Every row has a hidden score. In each pair, how much higher is the second row's than the first's? 6 means about the same, 12 much higher and 0 much lower.
ndarray[ 0.36  0.90 -1.01 -1.98 -0.63 -1.27 -1.06  0.23  1.65  0.51 -1.15  1.30]
ndarray[-0.29  0.41 -1.11 -0.08  0.14  0.10 -0.13 -0.36 -0.26  0.89 -0.06  0.96] >> 4
ndarray[-0.67  0.87 -0.11  0.73  0.54 -0.19 -0.05  0.61  0.26  0.54 -1.65 -0.12]
ndarray[ 0.09  0.62  0.21 -0.11  0.09 -0.78  0.13 -0.37  0.71 -0.16 -0.45 -0.12] >> 8
ndarray[ 0.33  0.11  1.26  1.28  1.18 -0.21 -2.46  0.61  1.03  1.02 -0.32 -0.63]
ndarray[ 0.72 -0.13  0.06 -1.63 -0.87 -1.26 -0.67 -1.28  0.15 -0.75 -1.35  0.02] >> 9
ndarray[ 0.10 -0.26 -0.44 -0.17 -0.44  0.36 -0.69  0.14  1.63  0.05 -0.86  1.18]
ndarray[ 0.14 -0.56  0.18 -0.14  0.34 -0.39  0.96 -0.24 -0.33 -0.54 -0.39 -0.71] >> 7
ndarray[ 0.31 -0.94  0.55 -0.11 -0.07 -0.10 -0.78 -1.02 -0.58 -0.74 -0.01 -1.35]
ndarray[-0.91 -2.62 -1.88 -2.50 -1.88 -0.37  2.61 -1.90 -2.86  0.35  2.14  1.22] >> 3
ndarray[ 1.19  1.92 -0.14  1.23  1.54  0.86 -3.09  2.47  1.62  1.04 -1.16  0.35]
ndarray[-0.40 -1.07 -0.30  0.15 -0.41  0.38 -0.78 -0.45 -0.13  0.34  0.35  0.36] >> 3
ndarray[-0.70  0.46 -0.56  1.07 -0.53  0.36  0.83 -0.23 -1.22 -0.88  1.56 -0.94]
ndarray[-0.55 -1.07 -0.79 -0.19 -0.28 -0.66  0.60 -1.50 -0.11 -0.75  0.88  0.92] >> 3
ndarray[-1.25  2.93 -1.61  0.02 -0.29  0.42  0.16  0.94 -0.26 -0.08  2.27  0.62]
ndarray[-1.30 -2.23  0.79  0.21  0.89 -0.34  0.45  1.64  0.38  0.48 -0.41 -1.11] >> 0
ndarray[-0.60 -1.17 -2.83 -0.42  0.29  0.65 -0.19 -0.77 -0.73 -0.44  0.58 -0.04]
ndarray[-0.97  0.27 -1.34 -0.13  0.13  0.20 -0.90  0.41 -0.28 -0.30  1.23  0.37] >> 8
ndarray[ 0.30 -0.49  0.47 -1.06  0.72 -0.66  1.33  0.33  0.68 -0.56 -0.32  0.67]
ndarray[-0.46 -0.46  2.05  1.39  1.42  0.33 -0.75  1.11  1.74 -0.56 -2.06 -0.80] >> 4
ndarray[-1.25  0.87 -1.06  0.57  0.40 -0.06 -0.02  0.06 -0.78  0.74  0.59  0.45]
ndarray[-0.42  0.07 -0.57 -0.48  0.63  0.34  1.35  0.35 -0.60 -0.16  0.03 -1.65] >> 6
ndarray[-1.23  0.06 -1.12 -0.61 -0.12  1.22  1.13 -2.17 -1.62  0.54 -0.16  0.44]
ndarray[-1.09 -1.69  0.33 -0.52  0.03  0.24  1.40  0.24 -1.29 -1.36  0.00 -1.03] >> 1
ndarray[-0.63 -0.55 -0.87  0.45  0.17  1.21 -0.26 -0.73  0.41  0.62  0.10 -1.27]
ndarray[ 1.01 -2.02  1.89 -0.02 -0.27 -0.03 -1.08 -0.16  1.24 -1.44 -0.82 -0.70] >> 5
ndarray[ 0.67  0.91 -0.74 -1.40 -1.24 -0.31  1.75  0.10 -0.85  0.20  0.90  0.79]
ndarray[-0.55  0.61 -1.07 -0.38 -0.52  0.31 -0.01 -1.28 -1.26 -0.34  1.11 -0.04] >> 2
ndarray[-0.66  0.48 -0.55  0.28  0.24  1.88 -0.59  0.80  0.36  0.28  0.70  1.06]
ndarray[ 1.11 -0.34  1.13  0.51  0.18 -0.87 -1.01 -0.28  0.18 -0.10 -0.74  1.23] >> 10
ndarray[-0.70 -1.15 -0.92 -1.21 -1.44  0.08  1.83 -1.48 -1.28  1.07  0.06 -1.14]
ndarray[-0.54  0.32 -0.53  0.07  0.85  0.37 -0.50  1.51  0.87  0.82 -0.77  0.17] >> 2
ndarray[ 0.51  2.01  1.67  0.06  0.76 -0.64 -1.56  0.98  2.31 -3.53 -0.38  0.19]
ndarray[-0.11 -1.93  0.33 -2.20 -0.94 -1.75  1.43 -1.22 -1.04 -0.24 -0.38  0.84] >> 4
ndarray[ 0.83 -0.49  0.57 -0.12  0.31 -0.02  0.04 -1.11  0.22 -0.02  0.19 -0.09]
ndarray[-0.23  0.26  0.55  0.07 -0.06 -0.68 -0.09 -0.51  0.50 -0.68 -0.57  0.52] >> 5
ndarray[ 0.15  0.04  1.65  0.99 -0.29 -0.15 -0.01  0.51  1.26 -0.16 -1.65  0.59]
ndarray[ 0.00 -0.44  0.71 -0.35 -0.53 -1.16  1.04 -0.99 -0.02 -0.85  1.27  0.70] >> 6
ndarray[-0.23 -1.10  0.90 -0.02  0.02 -0.86  0.61  1.88  0.40 -0.76 -0.19 -0.64]
ndarray[ 0.04 -0.53  0.31 -0.24  0.14  0.21 -0.08 -0.35  0.61 -0.43 -1.64 -1.84] >> 9
ndarray[-1.48 -0.27 -2.04 -0.42  0.49  0.71  0.20  1.94 -0.89  0.28  1.88  0.65]
ndarray[ 0.03 -0.92 -1.85 -0.98  0.08 -0.73  0.88  0.01 -0.34  1.59  0.23  0.46] >> 12
ndarray[-0.10  1.22 -1.51 -0.37  0.08  0.44 -0.99  1.50  0.44  0.33 -0.04  0.60]
ndarray[-0.42  3.06 -1.08 -0.60 -0.72  0.11  0.47  1.62 -0.85  0.38  0.16  0.22] >> 12
ndarray[ 0.12 -0.55  0.02  0.50 -0.01  0.13  0.51  0.41 -0.74 -0.77  0.08 -0.64]
ndarray[ 0.38  0.60 -0.15  0.33 -0.69  0.54  0.59  0.04  0.37  1.19 -0.81 -0.30] >> 12
ndarray[-0.17  0.18 -0.32 -0.93  0.02 -0.85 -0.08 -0.40  0.66  0.01 -0.63 -0.27]
ndarray[ 0.73  0.82  1.96  1.67  1.39  0.23 -2.14  1.69  2.74 -0.65 -2.31  0.54] >> 4
ndarray[ 0.20  0.19 -0.81 -0.79 -0.15  0.23  0.38 -0.60  0.65  0.32  0.52  0.13]
ndarray[ 1.39  0.55  1.41 -0.09  1.04  0.04 -3.63  2.30  2.30  0.55 -1.04  0.72] >> 3
ndarray[-0.06 -0.32 -0.98  2.34 -0.25  0.29  0.51 -0.11  0.36  0.13 -0.53  0.09]
ndarray[-0.03 -0.20 -0.83 -0.19 -0.19 -0.04 -0.86  1.37  0.76  0.99 -0.90 -0.34] >> 4
ndarray[-0.56  0.34  1.08  1.10  0.44  0.64 -1.01  1.66 -0.01  0.70  0.15 -1.22]
ndarray[ 0.51  0.85  0.30  1.11  0.50  0.47 -0.39  0.14  0.86 -0.48 -0.41 -0.76] >> 9
ndarray[ 0.09 -0.33 -0.07  0.05 -0.55 -0.21  0.66 -0.96 -1.14 -1.04 -0.11  0.25]
ndarray[ 0.04  0.27 -2.03 -1.87  0.55  1.19  0.54 -0.27 -1.11  0.78  0.90  0.57] >> 4
ndarray[ 0.37 -0.67  1.11  0.28  0.14 -0.56 -0.50  0.51 -0.45 -1.04 -0.21  0.15]
ndarray[ 0.61 -0.87 -1.45 -0.31 -0.39  0.65 -0.28 -1.26 -0.57  0.33  1.20  0.95] >> 6
ndarray[ 0.15  2.05  1.12  1.29  1.28 -0.18 -2.87  2.77  2.49  0.22 -1.69  0.71]
ndarray[-0.34 -0.99 -1.34 -1.37 -0.14 -0.77  2.10 -0.66  0.05  0.47 -1.31  0.24] >> 6
ndarray[ 0.35 -2.27  0.52  1.00 -1.21  1.42  0.92 -3.11 -0.95 -0.53  0.27 -0.84]
ndarray[ 0.58 -0.28  1.27  1.16 -0.28 -0.84 -1.08  0.43  0.74 -0.27 -0.38  0.03] >> 6
ndarray[ 0.86  0.76  1.40  1.28  1.27 -0.26 -1.31  0.98  1.94 -0.41 -1.25 -0.70]
ndarray[ 0.53 -0.52  0.60 -0.56 -1.59 -0.43  0.11 -1.29  0.31  0.70 -0.78  0.47] >> 9
ndarray[ 0.67 -0.72  1.33  0.09  0.02 -0.80 -0.98 -0.34  1.46 -0.40 -1.86 -0.63]
ndarray[ 0.41 -0.20  1.04  2.15  1.12  0.92 -0.29 -0.34 -0.77 -1.11  2.01 -0.62] >> 4
ndarray[ 0.17  1.28 -0.71 -0.39 -0.26  0.45 -0.46  1.58  1.42 -0.14 -1.10  0.35]
ndarray[-0.26 -0.86 -1.92  0.19 -0.71  1.24  0.77 -1.57 -1.16 -0.25  0.95 -0.54] >> 4
ndarray[-0.04  0.52 -1.29 -1.26 -0.11  0.08 -0.04 -0.82  0.29  0.45 -0.09  0.74]
ndarray[-0.85  0.08 -0.70 -1.05  0.19 -0.05 -1.33  0.25  0.41  0.64  0.24  0.18] >> 2
ndarray[ 0.74 -1.43  1.52 -1.11  0.34 -0.98 -0.14  0.76  1.37 -0.53 -2.79 -1.59]
ndarray[-0.32 -1.27 -1.23 -0.74 -0.15 -0.08 -0.08 -1.23 -1.28 -0.02  0.78  0.56] >> 3
ndarray[ 0.10  1.25 -1.21  1.57  0.66  2.33 -1.27  0.49 -0.79  0.57  0.78  0.74]
ndarray[-2.22 -0.01 -0.78 -0.71  0.29 -0.49  0.67 -0.13 -0.45  0.52 -0.24  0.53] >> 4
ndarray[ 1.16 -0.75  0.78  2.00 -0.02  0.18  0.43 -0.17  1.00  1.06 -0.83 -0.89]
ndarray[ 0.60 -0.28  0.14 -1.00  0.05 -1.33  0.16 -0.85  0.20 -0.51 -0.32  0.10] >> 4
ndarray[ 0.78  2.15  0.42  0.12 -0.22 -0.12 -0.22 -0.41  0.04 -0.07  1.51  0.05]
ndarray[-0.27 -1.21  0.12 -0.80 -0.33 -0.08  0.16 -2.39 -1.19 -0.48  0.48 -0.20] >> 0
ndarray[-0.89  0.71 -1.34 -0.68 -0.29  0.77  1.40  0.44 -1.20  0.15  1.54  0.28]
ndarray[-0.94  0.07 -1.62  0.26  0.86  0.88 -0.95 -0.05 -0.22  0.09 -0.10 -0.39] >> 2
ndarray[ 0.34  1.81  1.10  0.68  0.87 -0.68  0.09  1.54  0.95 -0.01 -1.40  0.04]
ndarray[-0.24 -1.80  0.51 -0.54 -0.04 -0.09 -0.17 -0.62 -0.05 -0.14 -0.67 -0.50] >> 0
ndarray[ 0.31 -0.31 -0.40 -1.47  0.23 -0.63 -0.87  0.16  0.88 -0.04 -1.57  0.40]
ndarray[ 0.28  1.28  1.37  0.53  0.74 -0.20 -0.04  0.95  0.34 -0.03  0.38 -0.26] >> 11
ndarray[ 1.07 -1.93  0.71  1.10  0.18 -0.49  0.69 -0.78 -0.20  0.22  0.78  0.62]
ndarray[ 0.50 -1.46  0.88  0.84  0.83  0.86 -1.71 -1.00  0.82 -0.84 -1.01 -0.25] >> 3
ndarray[-1.10 -0.21 -1.03 -0.93  0.01  0.67  1.23 -1.18 -1.49 -0.05  1.12  0.08]
ndarray[-0.09 -0.47 -1.09 -1.39  0.39 -1.44  0.02 -0.04  0.27  0.14 -0.11  0.70] >> 5
ndarray[-0.97 -0.03 -0.58 -1.69  0.65  0.09 -1.21  1.52  0.64 -0.35 -1.85  0.13]
ndarray[ 1.55  1.28  0.25  1.28  0.21  0.02 -0.53  1.05  0.42 -0.12  0.09 -0.80] >> 12
ndarray[-0.76 -0.16 -0.09 -0.29  0.74 -0.47  0.53  1.73 -0.94  0.44  1.19  0.65]
ndarray[-0.14  0.59  0.46 -0.08 -0.32  0.82 -0.47  0.88  1.13 -0.26  1.39 -0.72] >> 10
ndarray[-1.06  0.33 -0.75  0.04  1.10  1.60 -0.96 -0.11  0.69 -0.58 -0.69  0.38]
ndarray[ 0.83 -0.66  2.03  1.29  0.53  0.02  0.02 -0.78  0.02 -0.60 -0.69 -1.35] >> 12
ndarray[ 0.38  0.00  1.39 -0.33  0.24 -0.90 -0.98  0.49 -0.10  0.33 -0.37 -1.36]
ndarray[ 0.17  1.70  0.37  1.14  1.51  0.18 -2.30  1.70  1.68  0.53  0.19  1.72] >> 4
ndarray[-0.46  1.40  0.49 -0.25 -0.15 -0.03 -0.20  2.31  0.18  0.95 -0.20  0.99]
ndarray[ 0.83 -0.63  0.81  1.54  0.88  0.20  0.45  0.45 -0.98 -0.17  0.94 -0.04] >> 5
ndarray[ 0.08  0.09  0.35  0.19 -0.03 -0.31 -0.22  0.10  1.79 -0.96 -1.94 -0.32]
ndarray[-0.08  0.39 -0.86  0.13  0.28  0.53 -1.32  0.20  0.51  0.71  0.20  0.15] >> 4
ndarray[ 0.08  0.39 -0.75 -1.82  0.39 -0.56  0.15 -0.50  1.22  1.29 -0.44  0.49]
ndarray[-0.10  0.84  0.42  0.07 -1.05 -0.79  0.45  0.40  0.03  0.03 -0.74 -0.50] >> 8
ndarray[-1.02  0.12  0.02  0.11 -0.47 -0.35 -0.27  2.27  1.00  0.25 -0.02  0.31]
ndarray[-0.25 -0.97 -0.51 -0.96 -0.61 -0.71  1.44  0.86 -0.44  0.52 -0.82  0.07] >> 8
ndarray[-1.07  3.00 -2.05 -1.06 -1.29 -0.11  0.27  1.50 -1.35  0.67  1.54  1.49]
ndarray[ 1.47 -1.82  0.76  1.40 -0.58  0.29 -0.01 -0.01  0.42 -0.66  0.37 -0.20] >> 2
ndarray[-1.42 -0.40 -2.55 -0.92  0.37  0.83 -1.08 -0.63 -1.43 -0.19  1.55  1.33]
ndarray[-0.42 -0.39 -1.93 -0.13 -1.63 -0.34  1.80 -2.10 -2.29  0.08  1.72 -0.46] >> 12
ndarray[-0.32  0.61 -0.51  0.05  1.21  1.21 -0.85  0.05 -0.33 -0.67  0.32  0.14]
ndarray[-0.20 -0.63 -0.64 -0.92 -0.38 -1.06  0.58 -1.40 -1.28 -0.63  0.67  1.93] >> 8
ndarray[ 0.01 -0.33 -0.46 -1.08  0.37  0.11 -1.02  0.15  1.38 -0.64 -1.75  0.19]
ndarray[ 0.28 -0.87 -0.91 -0.70 -2.11 -0.14  0.92 -1.47 -1.84 -0.01  1.28  1.08] >> 10
ndarray[-0.32 -0.43 -1.83 -1.29 -1.45 -0.71  1.66 -2.10 -1.98  0.09  2.90  0.78]
ndarray[ 0.61 -0.97 -0.76 -0.10 -0.98  0.45  0.67 -1.08 -1.56 -1.16  1.78 -1.33] >> 4
ndarray[-0.22 -1.34 -1.73 -0.72 -0.66  1.01  0.99 -0.43 -1.64  0.57  2.45  1.00]
ndarray[ 0.78 -0.41 -0.29  1.80  0.35  1.10 -2.92 -0.07  0.19  0.36  0.22  1.67] >> 6
ndarray[ 0.52 -1.03  1.09  0.38  0.44 -0.36  0.37  0.79  0.08  0.74 -1.21 -0.40]
ndarray[-0.03  0.59 -0.37 -1.67 -0.24 -0.60 -0.23  0.77  0.81 -0.20 -0.33 -0.26] >> 7
ndarray[ 0.04 -0.61 -0.82  0.43  0.10  1.17 -1.02 -1.22  0.86 -0.67  0.30  0.17]
ndarray[-0.16  1.18 -0.68 -0.17 -0.86 -0.25 -0.30  0.25  1.01  0.34 -0.49 -0.15] >> 12
ndarray[-0.08 -0.09 -0.27  0.91  0.31  1.04 -0.95  1.06  0.39 -1.09 -1.07  0.76]
ndarray[-0.04  0.83 -1.39  0.10 -0.02  0.39 -0.69  0.77  0.62  0.78 -0.88  0.35] >> 10
ndarray[-0.50 -0.32  1.64 -0.47  0.21  0.10  1.57 -0.93 -0.62 -0.15  0.01 -1.40]
ndarray[-0.50 -1.23  0.81  0.97  1.20  0.01  0.08  0.92  0.35  0.21 -0.77  0.56] >> 0
ndarray[-0.27 -0.65  0.71 -0.61 -0.12 -0.60 -0.41  0.50  1.03 -1.31 -0.87 -0.85]
ndarray[-0.04  0.30 -0.20 -1.14  0.15 -0.88  0.95 -0.29 -0.11  0.25  0.19 -1.11] >> 11
ndarray[ 0.52 -0.41 -0.21  0.89  0.82  1.39 -0.53  1.04  1.47  0.19 -1.33 -0.24]
ndarray[-0.27  1.54 -0.37  1.56  0.99  2.67  0.13  0.03 -0.23  0.26 -0.15 -1.84] >> 10
ndarray[ 0.74 -0.76  0.57  0.27 -0.16  0.38  0.41 -0.64 -0.17 -0.10  0.84 -0.53]
ndarray[-0.07 -0.46  0.19  0.92 -0.05  1.05 -0.58 -0.66  0.16 -1.42  0.34 -0.76] >> 3
ndarray[-0.19  1.25  0.27  0.54  0.65  0.23 -1.74  1.47  1.05 -0.53 -0.60  0.63]
ndarray[-0.57  0.09 -1.28 -1.92  0.03 -1.34  0.47  1.03 -0.85  1.17  0.51  1.54] >> 6
ndarray[-0.33  0.31 -0.60  1.13  0.41  2.25 -1.44  0.51  0.09  1.47  0.22  0.40]
ndarray[ 0.67 -0.06 -0.02 -0.85 -0.36 -0.09 -0.17 -0.38  0.06  0.43 -0.43 -0.57] >> 10
ndarray[ 1.23  0.07 -0.47 -0.67 -0.11 -0.24  1.36 -0.56 -1.14  0.43 -0.48 -0.46]
ndarray[ 0.11 -1.22 -0.43 -0.28  0.30  0.45  1.60 -0.52 -1.59 -0.14  0.95 -0.06] >> 0
ndarray[ 0.68 -0.36 -0.07  0.32  0.07  1.00  0.50  0.36 -0.08  0.44 -0.31 -0.16]
ndarray[-0.43  0.52 -0.10 -0.94  0.48 -0.70  1.75  0.79 -0.07  1.30  0.35  0.15] >> 8
ndarray[-0.26  0.05  0.92  0.05  0.02  0.52  2.54  0.96 -0.20  0.74  0.74 -1.41]
ndarray[ 0.16  1.29  1.17  1.93  0.14  0.26 -0.28  1.60  0.44  0.90 -0.19 -0.02] >> 6
ndarray[ 1.42  0.44  1.27  0.74  0.29 -1.15 -0.28 -0.99  0.54 -0.12  0.21 -0.97]
ndarray[ 0.74 -1.30  0.31 -0.69 -0.35 -0.02 -0.29 -1.22  0.20 -0.44 -0.55  1.37] >> 0
ndarray[ 0.65  1.77 -0.07 -0.35 -0.91  0.02 -0.99  0.29  1.29  0.91 -0.06  1.15]
ndarray[ 0.33  1.11  0.58 -0.18  0.25  0.58 -1.15  0.61  1.34  1.36 -2.18 -0.46] >> 4
ndarray[-0.67  0.85 -1.70 -1.46 -0.12  0.01  0.58 -0.87 -1.03  0.94  1.08  0.62]
ndarray[ 0.04 -1.25 -0.25 -0.12  0.04 -0.16 -1.49  0.93  0.66  0.77 -0.21  1.20] >> 0
ndarray[ 0.31 -0.94  1.27  0.36 -0.16 -0.18  1.33 -1.24 -1.00 -0.05  0.20 -0.10]
ndarray[ 0.76 -0.19  1.25 -0.88  0.62  0.07  0.44  0.45 -0.12  0.14 -0.27 -0.12] >> 5
ndarray[-0.49 -0.04 -1.44 -0.64 -0.43 -1.04 -0.32 -0.68  0.27  0.34  0.29  1.19]
ndarray[ 0.14 -0.32  0.07 -0.81 -0.06 -0.71  1.11  0.58 -0.54  1.22 -0.47 -0.82] >> 9
ndarray[-0.79  0.51 -1.32 -0.86 -0.40  0.38  0.89  0.67 -0.33  1.07  0.07  0.53]
ndarray[ 0.07 -0.94 -0.04 -0.47 -0.51 -0.32 -0.32 -0.56 -0.14 -0.49  0.67  0.96] >> 4
ndarray[-0.77  0.05 -3.19 -1.08  0.70  0.68  0.27 -0.66 -0.77  1.00 -0.23  0.50]
ndarray[ 0.48 -0.31 -1.41 -0.31 -0.48 -0.16 -0.25 -0.97 -0.60  0.42  1.02  0.31] >> 9
ndarray[ 0.38 -0.58 -0.86  0.89 -0.37  0.67 -1.30 -0.19  0.76  0.19 -0.45  0.66]
ndarray[ 0.20 -1.26  0.83  0.14 -0.34 -0.39  0.40 -0.75 -0.18 -0.75  0.24 -0.45] >> 8
ndarray[ 0.86 -0.11  0.39  0.66 -0.16  0.13 -0.72 -0.28  0.58 -0.23 -0.38 -0.67]
ndarray[ 0.28 -1.60  0.11 -0.23 -0.49 -0.40 -0.43 -1.37  1.61 -1.08 -2.10 -0.57] >> 3
ndarray[-0.41  1.46  1.59  0.50 -0.36  0.68 -1.04 -0.24  0.55 -0.08  1.00 -0.23]
ndarray[ 0.56  1.27  1.32 -0.02  0.29 -1.49 -1.68  1.78  2.87  1.20 -1.60  0.91] >> 6
ndarray[-0.22 -0.32 -0.19 -0.21 -0.92 -0.18  2.00 -1.53 -1.06 -0.87  1.46  0.36]
ndarray[ 0.11  0.85  0.95  0.86 -0.20 -0.28  0.68 -0.33 -0.30 -1.24  0.23 -1.91] >> 8
ndarray[-0.36  0.73 -0.53 -1.42 -0.28 -0.69  1.59  0.35  0.04  0.70 -0.47 -0.46]
ndarray[ 1.42  1.55  1.93  0.19  0.39 -0.04 -1.80  0.60  2.32  0.74 -1.71 -0.17] >> 8
ndarray[ 0.99  0.19  0.90 -0.13 -0.02 -0.97 -0.34  0.90  1.02  0.61  0.16  0.69]
ndarray[-0.25 -0.23  0.04 -0.09 -0.08  0.44  0.61 -0.24 -1.42 -0.14  1.46 -0.36] >> 3
ndarray[-0.91  1.37 -0.98 -0.29 -0.51  1.26 -0.07 -0.98 -2.34  0.28  1.65 -0.99]
ndarray[ 0.23  0.26  1.26  0.78 -0.08  0.61  1.07 -0.36 -0.99 -0.58  1.08 -0.27] >> 7
ndarray[ 0.34  0.17 -0.37 -1.75 -1.64 -0.87  0.49 -1.15 -0.80  0.43 -0.53  0.70]
ndarray[ 0.44  1.43  1.12  1.59  0.46  1.25 -1.17  1.02  1.67 -0.07 -1.11 -0.57] >> 5
ndarray[ 0.22  0.09  0.77  0.81  0.01 -0.57  0.03 -0.65 -0.48  0.38  1.52  0.29]
ndarray[ 0.07 -0.93  0.73 -0.22  0.46  0.60 -1.42  1.60  0.34  0.16 -0.54  0.74] >> 0
ndarray[-0.14 -0.77  0.42  0.70 -0.41  0.36  0.46 -0.85 -1.42 -0.36  0.95 -0.83]
ndarray[-0.09 -0.28  0.73  0.28 -0.65 -0.43  1.16 -0.85 -0.37  1.19 -0.14 -0.09] >> 10
ndarray[ 0.06 -1.49  0.69 -0.50  0.95  0.01 -1.01 -0.62  0.55  0.73 -2.04 -0.64]
ndarray[-0.37 -0.58  0.54  0.47  1.05  0.33 -0.49  0.37  0.26 -0.87  0.21 -0.69] >> 5
ndarray[ 0.01  0.71 -1.35  0.16  0.21  0.77  1.01 -0.93 -2.35  0.83  2.57  0.51]
ndarray[ 0.78  1.36 -0.13  0.81 -0.62  0.21  0.76  0.41  0.65  1.95  0.25  0.70] >> 11
ndarray[ 0.87 -0.80  0.27  1.07 -0.51  0.30 -0.46 -0.79  1.30  0.03 -0.25 -1.07]
ndarray[-0.46  1.09 -1.31 -0.15  0.04  0.91 -0.04 -0.20 -1.34 -0.82  0.47 -1.22] >> 4
ndarray[-0.66  1.10 -1.64 -0.57 -0.13 -0.60 -0.15 -0.64 -1.17 -0.50  1.12  0.86]
ndarray[ 0.66 -0.46  1.63  0.16 -0.27 -0.61  0.93  2.12 -0.32  0.52  0.00  0.21] >> 7
ndarray[-0.06 -1.59 -0.46 -0.50 -0.90 -0.60  1.31 -0.64 -1.11 -0.57  0.25 -0.30]
ndarray[ 0.98 -0.09  0.33  0.90  0.21  0.32 -0.68  0.22  0.55 -0.27  0.21  0.02] >> 8
ndarray[ 0.40  0.43 -0.49 -1.77 -0.71 -0.87 -1.08  1.21  2.02  1.25 -3.16  2.91]
ndarray[ 0.06 -0.29  1.24 -0.84 -0.45 -0.84  1.51 -1.33 -0.29 -0.85  0.40 -0.44] >> 9
ndarray[ 0.06  2.13  0.62  0.42  0.01 -0.03 -0.24  0.51 -0.36  0.05  0.80 -0.19]
ndarray[ 0.65 -0.38  1.17 -0.20 -0.22  0.49  1.54 -0.85 -0.40 -0.19  1.18 -1.44] >> 5
ndarray[-0.25 -0.92  1.59  1.85  0.33  0.69  0.52 -0.64 -1.35 -0.12  0.62 -0.48]
ndarray[ 0.32 -0.83  0.04 -0.77 -1.31 -1.01  2.14 -0.80 -0.90 -0.31  0.58 -0.37] >> 9
ndarray[-0.71 -0.53 -0.49  0.74  0.46  0.65 -0.63  0.57 -0.34 -0.68 -0.29  1.73]
ndarray[ 0.15 -1.36  1.28  0.57  0.19 -0.99  0.83 -0.39 -0.41  0.39  0.15  0.06] >> 12
ndarray[ 0.06  0.10 -0.49 -0.14 -0.48  1.59 -0.52 -0.10 -0.58 -0.33 -0.26 -0.59]
ndarray[ 0.80 -2.25  0.17  0.33  0.69  0.52 -0.60  0.43  0.68 -0.07 -1.43 -1.47] >> 2
ndarray[-0.29  1.41  0.13  0.18  0.41  0.01 -2.31  1.81  1.73 -1.05 -1.33 -0.61]
ndarray[ 0.16 -1.14  0.91  0.28 -0.06 -0.08 -0.19 -1.81 -0.11 -0.25 -0.29 -0.58] >> 8
ndarray[-0.15  0.95 -0.50  0.26  0.46 -0.42  0.54  1.31 -0.08  0.75 -0.07  0.79]
ndarray[ 0.33 -0.28 -0.27 -0.57 -0.22 -0.45 -0.70  0.97  2.21  1.43  0.28  0.46] >> 5
ndarray[ 0.32  1.32  0.01  0.75  0.62  0.59 -1.37  1.94  0.50 -0.06 -0.41 -0.43]
ndarray[-1.12  0.84  0.09  0.49  0.22 -0.57 -0.20  1.30 -1.44 -0.03  1.52  0.51] >> 5
ndarray[ 0.45 -0.19  0.23 -0.17 -0.54 -0.74  0.99 -1.89 -1.40 -0.18  1.23 -0.40]
ndarray[ 1.42  0.60  1.11  0.74 -0.03 -0.68 -1.42  0.31  0.44 -0.35  0.37  0.33] >> 5
ndarray[-0.03  1.61  1.06  0.52  0.33 -1.34  0.30  1.34 -0.40  0.41  1.18  0.92]
ndarray[-0.44 -1.14 -0.43 -0.17 -0.44  1.19  0.59 -1.23 -0.68 -0.44  0.09 -0.79] >> 1
ndarray[ 0.06  3.18 -0.87  0.94  0.97  1.32 -1.44  0.57  1.40  1.14 -0.01  0.28]
ndarray[ 0.11 -1.37  1.77  0.40  0.90 -0.74  0.61  0.32  0.55 -0.47 -1.12 -0.76] >> 0
ndarray[-0.26  0.00  0.35  0.25 -0.12  0.76 -0.10 -1.31 -0.49 -1.40  1.67  0.02]
ndarray[ 1.22  0.15  0.94  0.24 -0.82 -0.66  1.45 -1.44 -0.47  0.26  0.95 -0.29] >> 12
ndarray[-0.22 -1.47 -0.43  0.52 -0.37  0.38  1.42 -0.55 -1.04 -1.00  1.04 -0.74]
ndarray[-0.25 -1.39  0.99  0.47  0.12  0.52  0.54 -1.83 -1.28 -0.76 -0.64 -0.77] >> 7
ndarray[ 0.77 -0.11  1.91  0.88 -0.09  0.04 -0.50 -0.99 -0.25 -1.19  0.30 -0.32]
ndarray[ 0.57  0.52  0.59 -1.04  0.15 -2.25 -0.03  0.07  1.38  1.78 -0.57 -0.07] >> 9
ndarray[ 0.58 -0.23 -0.89 -1.03 -0.87 -0.38  1.48 -0.79 -0.91 -0.38  1.34 -0.73]
ndarray[ 0.24 -1.29  0.28 -0.70  0.07 -0.11  0.77 -0.72  0.26 -0.01  0.48  0.92] >> 2
ndarray[-0.97 -1.18  0.42 -0.72  0.10  0.14  0.28  0.16 -0.75  2.12  0.27 -1.21]
ndarray[-0.09 -0.27 -0.57  0.88 -0.43  0.18  0.12 -0.24 -0.93 -0.19  1.09  0.04] >> 7
ndarray[-0.01 -0.01  1.15  0.67  0.85  0.54 -0.63  1.70  1.13 -0.08 -1.68 -0.99]
ndarray[-0.66 -0.53 -2.36 -2.33 -1.38  0.30  2.58 -1.87 -2.77 -0.95  1.33 -0.07] >> 7
ndarray[ 0.18 -1.09  1.35  0.34 -0.60 -0.18  0.13 -1.87 -0.69 -0.68  1.05 -1.93]
ndarray[ 0.64 -0.44  1.85  0.49 -0.46 -0.80  0.36  0.40  0.96 -0.60  0.27 -1.59] >> 7
ndarray[-0.04  0.33 -0.04 -0.98 -0.13 -0.96 -0.62  0.57  1.09 -0.49 -0.93 -0.34]
ndarray[-0.26 -0.93 -1.88 -1.51 -0.32 -0.35  0.56 -1.19 -1.04  0.77  0.92  0.36] >> 4
ndarray[ 0.66  0.38 -0.21 -0.60  0.53 -0.31 -1.33  0.38  1.36  1.03 -1.83  1.59]
ndarray[-0.33 -0.70 -0.79 -0.34  0.72  0.82  0.55 -0.22 -1.46  0.28  1.18  0.20] >> 3
ndarray[-0.51 -1.36  0.26 -0.91 -0.56 -0.82  2.49 -0.29 -1.38 -0.58  0.37 -1.51]
ndarray[ 1.06 -1.22  0.66 -0.42 -0.23 -0.37  0.87  0.68  0.74 -0.83 -0.80 -1.30] >> 6
